128 stands for zero in the data rows.
Here are some points:
[126  98  91 111 103  82  21 106 140 104  73 165  30 167  34 107 157 158
 166 105 150  66 165  42 123  53 139 127  20  50  56]
[112 152  84  79 131  81 118 159 106 103  79 188  86 140 167 164 179 116
 193  76 102 112  74 106  48  78 142 107  84 202  56]
[ 73 183 131 126  66 144 169 157 146 114 177  89 116  62 181  85  98 123
 133 118 156 141  81 172 155 115 143 180 230 128 147]
[150  99  68 104 156  67  76 130 148  92 133 136 109 169  59  90 142 156
 139 139 126 146 156 100 123 109 109 120  62  99  89]
[166  90  85 123 152  95 169 100 127 140 212  42 169  89 121  77 124 140
  36 142 115 211  86 118 185 147  72  87 127 137 167]
[108  92 103 129 166  58  31 104 106 110  31 120  70 162  62 166 205 156
 156  71  97  27 158 116 105  89 145 143  70 131 129]
[104 113 255 179 102 191 158  87 243 151 229 155 113 123 193 130   7  74
 171 170 162 136 136 207 134  84 154 204 171  87 119]
[120  91  87 159 152 154 154 153 123 121 110 143  65 153  76  96 155 160
 119 156 134 102 169 129  97 146 103  78 105 104 122]
[158 169  87 132 122 129 133 159 118 118 114 129 136 115  79 122 158 177
 131 131  93  80 144 106 126 116 135  93 132 136 140]
[161 102  91 135 152  97 199 122 117 148 233  47 178  89 122  66 119 133
  21 145 108 224 104 124 172 170  64  79 145 138 185]
[ 49 152 220 158  87 186 126  83 141 137 116 168 173 138 171 181  12  71
 177 163 165  96 169 206 154 100 172 230 142 136 124]
[ 81 106  99  88 185  46 113 140 139 117 118 103 106 143  89 120 181 143
  76 124  85  87 131 120  96 131  94 108  56 189 146]
[166  91 124 118 110 122  85 126 122 175 123 136 122 110  74 113 147 130
 144 122 163 124 150  40 156 103 153 118 120  76  96]
[152 111 140 160 113 159 193 127  97 189 213  71 159  66 121  90 124 157
  27 168 123 167  97  99 159 171 116  77 165  92 205]
[108 128 127 153 167  88 113 153 110 130 130 102 151 130  73  95 159 153
  83 158  77  92 141 125 110 130 131 110 125 112 179]
[135 193  72 103  59 255 151 156  75  49  52 148 134 154 217 175 103 169
 168 146 150  91 169 122 129 132 139  58 134 165  62]
[139 100 113 151 134 121  59  86  94 125  96 114  68 150  82 144 161 179
 102  78 135  65  92  82 105 123 130 121  49  85 162]
[161 226 187 103  77 194 127 172 133 117 127  93 135 104 251 162 115 162
 202  99 130  90 132 140 150 107 180 140 202 136  81]
[ 56 188 131  95  19 161 189 147  63 125  61 169 157  89 171 118 101  72
 229 132 188 143 132 135 143 100 111 213 198 148 102]
[155  89 120 131 112 138 147 152 121 177 157 126 126 107  85  81 145 139
 115 159 150 143 170  59 148 138 143  93 143  77 124]
[113 194 229 104  50 147 113 133 151 119 166 111 138 106 229 137  88 107
 255 108 177 117 105 170 159  24 159 251 193 122  98]
[173  90  95 103 139  56  92  82 119 146 173  58 150 103 110  97 145 131
  86  99 129 179  84  94 172 120 100 127  95 129 156]
[177  90  97 109 138  75  94  83 125 144 172  65 152 106  99 103 133 146
  79 109 127 184  93  80 177 124 102 118  97 123 146]
[108 156 169 127  51 255 141 125 146 117 131 180 129 132 159 135   0 150
 126 193 151 137 197 129 168 140 168  86 152  83  34]
[163  82 204 169 138  67 126   9 255 111 228  97  95  90 181 187  45  34
 119  69 140 154  61 201 190  89 113 214 119 132 156]
[162 190  93 131  54 194 160  92 153  78  88 162 123  65 159 230  35  93
 117 123 108  65 179  90 208 163 163  64 171 149  66]
[129 137  27 110 106 168 181 113 126  34  29 119 142 123 138 154 120 109
 142 135 153 148 143 172 123 182  71 136 125 220 145]
[141 116 167 139 137 101  59 140 108 171 124 195 127 175  83 142 164 122
 207 111 164 109 138  97  98  76 164 159  96  66 119]
[105 156 168 128  54 255 147 127 145 117 131 176 128 129 160 136   0 153
 117 195 147 133 197 132 165 147 165  82 153  89  38]
[157  83 118 131 114 133 146 153 118 176 160 127 135 105  85  89 135 137
 114 154 148 146 161  58 149 142 130  89 149  93 121]
[111 154  82  75 131  79 119 162 106 102  78 192  87 139 171 166 180 113
 199  74 101 113  73 106  45  75 143 107  84 208  49]
[141 124 163 160 144 140 123 164 115 179 160 191 150 164  97 101 145 124
 161 150 151 148 149 117  91 109 144 124 128  79 132]
[ 99 106 229 107  71 103  80 118 153 171 122 159  78 112 157 102 115  58
 255 103 174 151 109 123 134  74 152 248 165  69 100]
[107  93 110 130 162  66  38 100 110 113  38 122  74 160  68 166 197 151
 151  74 103  31 155 120 109  93 146 146  76 131 129]
[155 100 139 157 123 148 181 126  98 191 218  68 159  90 118  94 127 154
  32 150 122 163 100  84 171 169 117  76 151  92 192]
[129 136  27 109 106 167 179 113 125  34  27 119 142 123 138 155 120 109
 143 134 153 148 144 172 123 181  72 137 123 220 144]
[142 105 113 148 135 124  62  88  99 121  98 113  72 150  90 146 159 177
 105  79 134  69  93  87 106 122 131 120  53  91 159]
[165 208  55  75  97 192  97 138  98  32  37 131 163 173 197 212 117 150
 200 105 143 121 154 133 137 124 154 111  97 203  46]
[160 115  85 129 147  74 116 104 144 107 168  84 138 140  83  98 128 173
  54 143  84 163 105 117 144 126  99 113  78 118 160]
[126  86  89 160 140 146 118 143 120 109  93 156  63 168  68 111 161 165
 131 131 138 102 167 109  92 144 119  99  75  93 108]
[ 78 121  65  71 160 158 154 155 101  94  36 132 122 131 167 161 161 103
  75 131 102 131 131 141  73 223  96  76 105 237 131]
[126 121 154 157 145 132 133 161 111 165 148 189 130 158 100 110 152 128
 164 145 144 144 136 121  92 106 149 135 128  88 126]
[158 190 142 114  98 157 114 156 120 140  74 114 111  69 203 145 143 115
 199  74 109 112 102 105 134 142 169 137 225 177 113]
[ 94 130 230 122  75 174  91  16 165 153 100 183 129 141 164 195  57  54
 119  81 223  77 110 146 185 125 203 219 144 134 106]
[138 124 127 137 126 127  96 154 118 145 117 164 102 154  63 110 144 166
 124 142 133 104 159  81 114 111 161 116  97  75 113]
38 more points follow, each with its number after it:
[ 89 153 255 140  77 193 197 175 174 143 231 131 130 128 227  75  49 108
 206 179 190 184 128 211 144  85 136 218 215  71  99] 0
[165 233 192  99  71 197 121 171 133 117 125  93 135 103 255 166 113 163
 211  94 135  89 131 137 153 103 186 144 204 135  75] 1
[127 121 154 158 146 131 131 160 113 166 149 188 131 158  98 109 153 129
 164 144 145 143 137 121  93 104 147 138 127  87 128] 2
[140 127 122 144 129 138 125 153 123 130 131 161 112 150  55  95 145 165
 120 173 122 116 174  89 105 136 145  93 102  60 126] 3
[ 90 111  89 126 220 115 219 179 132 122 141  95 129 136 134 115 192 140
  36 165  63 117 132 190  58 207  62  81 108 219 192] 4
[ 70 184 126 125  66 141 169 162 141 114 176  89 117  61 181  82 103 122
 132 117 158 145  78 171 154 117 142 181 233 127 148] 5
[202 152  92  92 155 110  81 112 186  82  63 107 123 118 179 173 151 109
 165  71  77 139  90 137 118 120 130 115 133 210 121] 6
[105 130 129 154 169  91 110 155 108 129 122 106 149 133  73 101 162 154
  87 157  75  85 142 127 103 131 137 111 125 112 176] 7
[ 61 183 170 148  88 235 174 129 135 114 156 131 190 107 184 146   4 123
  63 213  91 136 187 179 172 176 160  74 199 133  86] 8
[133 122 118 149 134 154 147 165 123 133 159 151 115 144  64  90 137 172
  97 174 120 118 168  94 109 144 127  80 121  63 133] 9
[105 156 115 127  56 167 124 116  89  99  48 189 148 119 154 162 125  87
 201 115 182 111 125 130 130 105 142 185 120 149 136] 10
[126 139  24 111 104 174 188 115 126  28  22 122 143 124 140 157 118 107
 143 137 154 147 147 178 119 187  69 136 127 225 145] 11
[ 54 151 215 155  91 179 122  84 140 136 117 166 173 139 168 178  19  74
 175 159 162 100 164 202 153  98 169 227 138 135 126] 12
[ 87 105  96 112 213  80 118 147 123 121  77 105 114 148 109 139 199 147
  89 112  94  85 124 151  75 168  99 130  80 204 160] 13
[111 159 149 108  55 138 191 136 151 103 142  83 104  54 159  79 105 123
 137 140 135 117 108 165 160 127 117 163 213 141 141] 14
[156 135 131 132 107 125 141  50 167 105 164 137 155 109 182 207  37  24
 100 105 135 196  88 145 208 142 109 127 147 137  86] 15
[ 76 110 227 169  79 212 187  41 183 160 163 154 162 119 181 151  35  51
  53 140 203 132 125 191 174 174 155 179 180 129 140] 16
[156  93  91 112 149  71 127 100 127 149 189  55 146  98 110  88 133 141
  70 122 131 198  88  98 181 138  83 103 111 133 150] 17
[143 119 163 135 136 100  62 140 110 167 121 190 127 171  89 141 163 121
 207 109 159 112 137 100 100  79 162 158 102  73 118] 18
[140 126 162 136 141 115  61 138 114 173 121 197 128 180  80 137 166 125
 205 110 156 103 142  92  90  80 162 164  94  60 112] 19
[105 131 129 155 168  88 110 155 109 130 126 105 150 132  70  96 161 154
  85 159  75  85 144 126 106 129 134 111 125 111 179] 20
[128 107  57 158 177 135 255 193 165  89 237 103 159 136  84  17  96 160
  14 250  80 236 169 182 131 191  36  37 149 121 139] 21
[ 87 106  90 129 225 110 217 180 128 117 145  89 136 129 128 121 200 143
  27 156  67 110 125 197  61 217  66  80 117 212 184] 22
[130 121 153 158 143 131 131 160 114 165 153 190 131 159  96 105 149 129
 166 147 147 147 138 119  97 102 146 136 127  81 126] 23
[ 86 103  95 112 218  77 120 149 124 121  77 104 110 149 110 139 203 149
  89 110  94  85 121 154  70 169  98 129  78 208 160] 24
[161 103 100 110 140  79 134 104 121 142 185  53 156  95 118  97 132 132
  64 120 121 198  78  94 182 143  93 110 119 140 163] 25
[105 158 156 101  56 122 166 134 153  95 118  85  91  53 163  87 104 118
 159 124 131 112 118 133 159 103 113 176 201 137 134] 26
[124 121 114 176 194 120 255 164 143 142 255  97 208 126 152  57 118 123
  18 194  82 255  87 233 112 160  42  74 167 128 219] 27
[159 175 123 143 135 104 102 150  95 143 109 178 164 137 112 154 180 132
 206  99 125  91 125 109 100  70 161 147 123 135 139] 28
[170 152 189 145 105 120  75  68 183 170 106 190 122  84 173 193  82  51
 215  58  92  90  98 123 144  66 180 165 171 162 100] 29
[ 83 105  85 130 228 112 227 182 128 117 150  88 140 128 129 113 198 143
  21 162  64 119 124 204  59 221  60  75 121 216 187] 30
[159 105  95 135 146 106 196 122 119 146 228  54 176  91 124  69 111 134
  26 147 111 219 109 124 172 168  70  79 146 135 177] 31
[126 154 167 142  78 228 122 111 142 135 145 167 151 143 127 133   1 147
 115 186 174 104 224 123 208 132 129 125 141  77  81] 32
[145 117 126 148 178  72 131 121 136 132 191 114 171 158 124 111 138 121
  95 132 107 210  78 171 124  97  91 136  99 124 177] 33
[156 137 133 133 105 127 141  47 170 103 163 142 155 110 185 213  31  19
 102 104 136 195  88 148 209 142 110 128 149 137  82] 34
[ 83  96  87 126 168 106  95 128 101  92  54 128  54 153 100 155 182 140
 133 103  68  86 126 123  64 137 154  89  95 147  96] 35
[ 51 150 216 156  85 186 125  85 140 136 113 170 170 139 168 179  16  71
 178 162 167  99 168 201 152 101 171 228 140 133 123] 36
[150 100 115 117 113 128 125 147 121 174 146 119 129 104  86  94 148 147
 135 147 164 146 163  58 157 134 131 101 142  82 119] 37
Which two of these numbered points are nearest to each point below by angle, seen from the average point of the first points? Their numbers follow each, nearest first.
[140 124 159 137 141 116  64 139 115 171 119 194 124 180  80 136 166 127
 201 111 155 102 144  93  90  83 159 160  94  61 111] > 19 18
[148 114 129 136 128 131 102 147 119 123 129 155  97 154  56  91 140 177
 118 164 123 109 152  90 105 137 145 107  98  64 119] > 3 9
[135 104 124 154 137 123  97 105 100 128 105 105  70 144  95 130 158 166
  79 100 130  88  86 120 105 144 118 105  73 102 165] > 24 13
[ 86 108  98  83 194  80  78 147 109  93  33 131  58 152 137 198 203 140
 128  74  75  80  92 129  27 156 160 110  59 217  84] > 35 24
[123  98 117 172 146 155 174 118 111 129 149 100  85 124  95 102 154 179
  31 145 115 108 102 147 112 172  98  75 107 113 198] > 30 22
[ 93 124 119 162 181 110 157 158 120 138 159 101 159 118  77 101 151 151
  66 168  69 105 157 146 112 153 129 100 151 119 181] > 20 7
[162 164 128 141 128 105  97 138  99 148 106 175 171 144 100 169 190 137
 222  94 127  82 119 100 106  59 160 147 115 137 147] > 28 18
[171  97 105  89 128  52  42  75 107 148 144  70 123 112 111 123 140 131
 115  80 146 174  84  66 187  92 121 156  84 117 132] > 17 25
[162 215 186 104  80 199 129 167 129 118 124 100 150  98 248 161 103 158
 217 105 129 100 128 130 149 117 177 130 217 145  87] > 1 0
[207 154  82  88 158 106  77 113 183  78  55 104 124 117 178 175 159 111
 164  66  72 139  88 133 117 122 129 110 131 217 122] > 6 11
[ 90  86  90 160 196 117 176 146 129 110 112  96 117 133  92 116 167 148
  86 150  74  87 149 176  89 158  90  83 122 143 170] > 22 30
[149 120 125 147 172  64 140 113 123 138 205 115 180 157 120  96 144 120
  95 128 110 211  72 169 103 110  85 133 107 121 182] > 33 27
[162 222 192 105  78 208 132 170 128 117 124 100 152  96 255 165 100 160
 221 105 128  96 126 133 148 118 181 130 225 146  87] > 1 0
[124 125 115 182 193 135 255 165 139 134 255  95 218 123 160  53 107 120
  10 208  79 255  76 234 101 171  49  59 172 139 213] > 27 21
[130  92 102  92 167 115  79 147 131 111  69 158  50 169  97 151 195 141
 146  99 158  76 145  90  66 145 113 136  35 157  93] > 35 24
[152 120 153 145 109 116 100 106  91 187 172  86 131  94 111 114 138 150
  71 123 132 145 102  57 153 139 143 113 133 101 181] > 25 17
[167 214 189 109  70 196 123 154 131 121 119  95 139  95 255 169 100 147
 196  92 125 107 121 141 140 105 180 143 218 153  82] > 1 29
[130 106  59 154 174 131 255 186 162  92 232 101 157 135  85  23  98 159
  19 241  84 232 164 176 134 186  41  43 145 121 139] > 21 27
[102 159 115 128  53 169 124 114  87  95  43 192 149 120 158 166 124  84
 204 113 183 109 123 134 129 103 142 190 119 152 137] > 10 36
